In the data rows, the value 128 means zero.
Some points, each followed by its number:
[135 105 130 131 135 130  93  96 117  78 118 143 153 128 132 142 159 148 158 146 144 145] 0
[163  88 114 102 118 163 138  92  79 104  92 140 159  94  96 173 172 156 175 146 159 162] 1
[141 134 133 103 123 146 129 125 114 124 146 103  59 121 103 120 110  95 104  59  69  79] 2
[164 180 174 169 119 164 172  87 181 182  77 163 160 177 170 176 172 166 176 144 160 162] 3
[ 72 114  85 143 118  67 145 137 120 109 133  98 128 141  89 140 141  91  73 145 107 119] 4
[ 70 142  85 125 100  61 132 134 141 111 126  85 138 129 150 129 126  73 124 144  91 105] 5
[164 178 174 168 176 164 173 173 182  78 181 163 159 178 173 174 174 164 174 147 161 164] 6
[164 144 135 120 100 153 160 131 130 107 114  71 147 120 151 118 113  62 122 145  85  97] 7
[166 179 147 166 108 163 172 124 135 137 118  65 161 112 168 125 109  63 131 144  85  96] 8
[116 125 115  88 101 116 114  88 125 104  89 130  81 121 114 109 137 122 135  78  67  61] 9
[ 73 110  85 131 108  61 139 141 146  99 123  89 143 136  90 135 133  80 125 145  98 108] 10
[ 66  96 100 133  90  72 111 133  79 138 120 107 102 151  80 134 103  97 112 109 119  98] 11
[163 179 118 167 109 124 124  90 183 109  78 159 161 177 171 173 149 131 176 147 161 164] 12
New points follow, each followed by the numbers of its five nearest points above, nearest first.
[127 118 150  96 107 131 121 143 114 118 133  88 120 103 126 106 114  80  99 133  59  71] 7 2 9 5 8
[140 111 130 129 137 134  91  90 121  76 119 135 151 130 132 136 158 148 159 144 151 144] 0 1 12 9 10
[120 112 146 117 100 126 115 137 107 126 138  84 126  98 121  98 123  73 103 125  59  69] 7 2 9 5 10
[ 62  96 117 130  87  74 109 128 141 150 119 105 111 146  81 133  97  92 107 105 112 112] 11 10 4 5 9
[166 179 173 167 177 161 175 173 181 180 179 165 161 176  68 174 171 167 176 147 162 164] 6 3 12 0 1
[165 180 173 169 177 163  88  89 179  76 182 164 162 177 170 172 170 165 175 148 161 165] 6 12 0 3 1
[100 136  95 146 148  94 147 145 125 136 157 126 101 112 116  99  70 120  83 118 136 138] 4 11 5 10 2
[133 145 128  94 120 133 131 103 141 114 104 146  99 136  66 128 121 136 108  93  71  67] 9 2 11 7 10
[140  99 127 125 131 135  87  93 117  77 119 130 152 128 129 140 158 140 162 145 149 138] 0 1 12 10 9
[123 112 117  65 156 129 129 131 105 138 131 151 111 106 120  92 101 160  83 146 160 106] 0 9 2 11 4
[142 119 145  65 177 160 135 174 106 178 183 144 127  88 130  77 109 167  98 146 163 163] 0 1 2 7 4
[166 178 172 168 178 163 174 174 182 179  77 163 160 176 171 173 171 166 176 148 159 164] 3 6 12 0 8
[127 137 121  95 115 129 126  99 136 109 102 140  92 132 126 121 123 130 107  87  71  59] 9 2 7 11 5
[164 180 172 166 177 165 172 173  93 179 183 162 161  74 171  82 173 166 103 145 162 162] 6 0 8 3 7
[130 125 141 101 112 139 125 136 121 113 133  95 122 106 131 110 112  86  97 131  59  71] 7 2 9 5 8
[121  94 130 116 133 132 117 110  82 118 106 126 143  89 104  96 124 144  74 147 152 147] 0 1 4 11 10
[115 106 141 109  97 126 111 158 105 122 132  79 117  92 114  92 120  68 110 124  58 117] 7 2 5 10 11
[118  99 135 120 141 136 113 112  88 120 112 130 111  96 107  94  86 147  72 147 158 154] 0 11 4 1 2
[165 121 145 141 175 162 159 176 107 182 182 147 138  87 132  72 119 165  97 144 161 164] 0 1 7 6 8
[163 180 174 168 178 163 173 175 181 181  80 164 160 177 170 173 171 164 176 148 163 162] 3 6 12 0 8
[166 180 115 169 114 164 173  88 181 105  79 164 163 178 170 175 174 140 177 146 160 163] 12 3 6 0 1
[165 178 173 167 175 164 173 174 179 181 112  63 162 116 169 174 117  74 176 146  83 165] 8 7 3 6 12
[167 102 174 104 174 163 114 175  94 182 182 105 117  73 112  86 110 164 109 146 161 164] 0 1 2 7 8
[122 107 114  64 152 127 125 125 100 132 124 145 115 105 117  86  94 155  80 146 160 164] 0 4 1 11 2
[119 101 142 111 177 163 111 172  92 140 158 112 121  74 113  82 118 121 103 121 131 121] 2 0 7 11 4
[145 152 120 166  72 125 125  91 158 105  85 144 162 169 163 173 157 125 169 145 160 163] 12 0 3 1 7
[108  90 120 108 124 130 107  97  79 106  95 131 135  91  99 101 150 144 112 145 162 135] 0 1 11 4 9
[105 116 144  79 122 143 121  72 108 158 163 124  65 104  98  93 120 137 116  60  94  90] 2 9 11 0 7
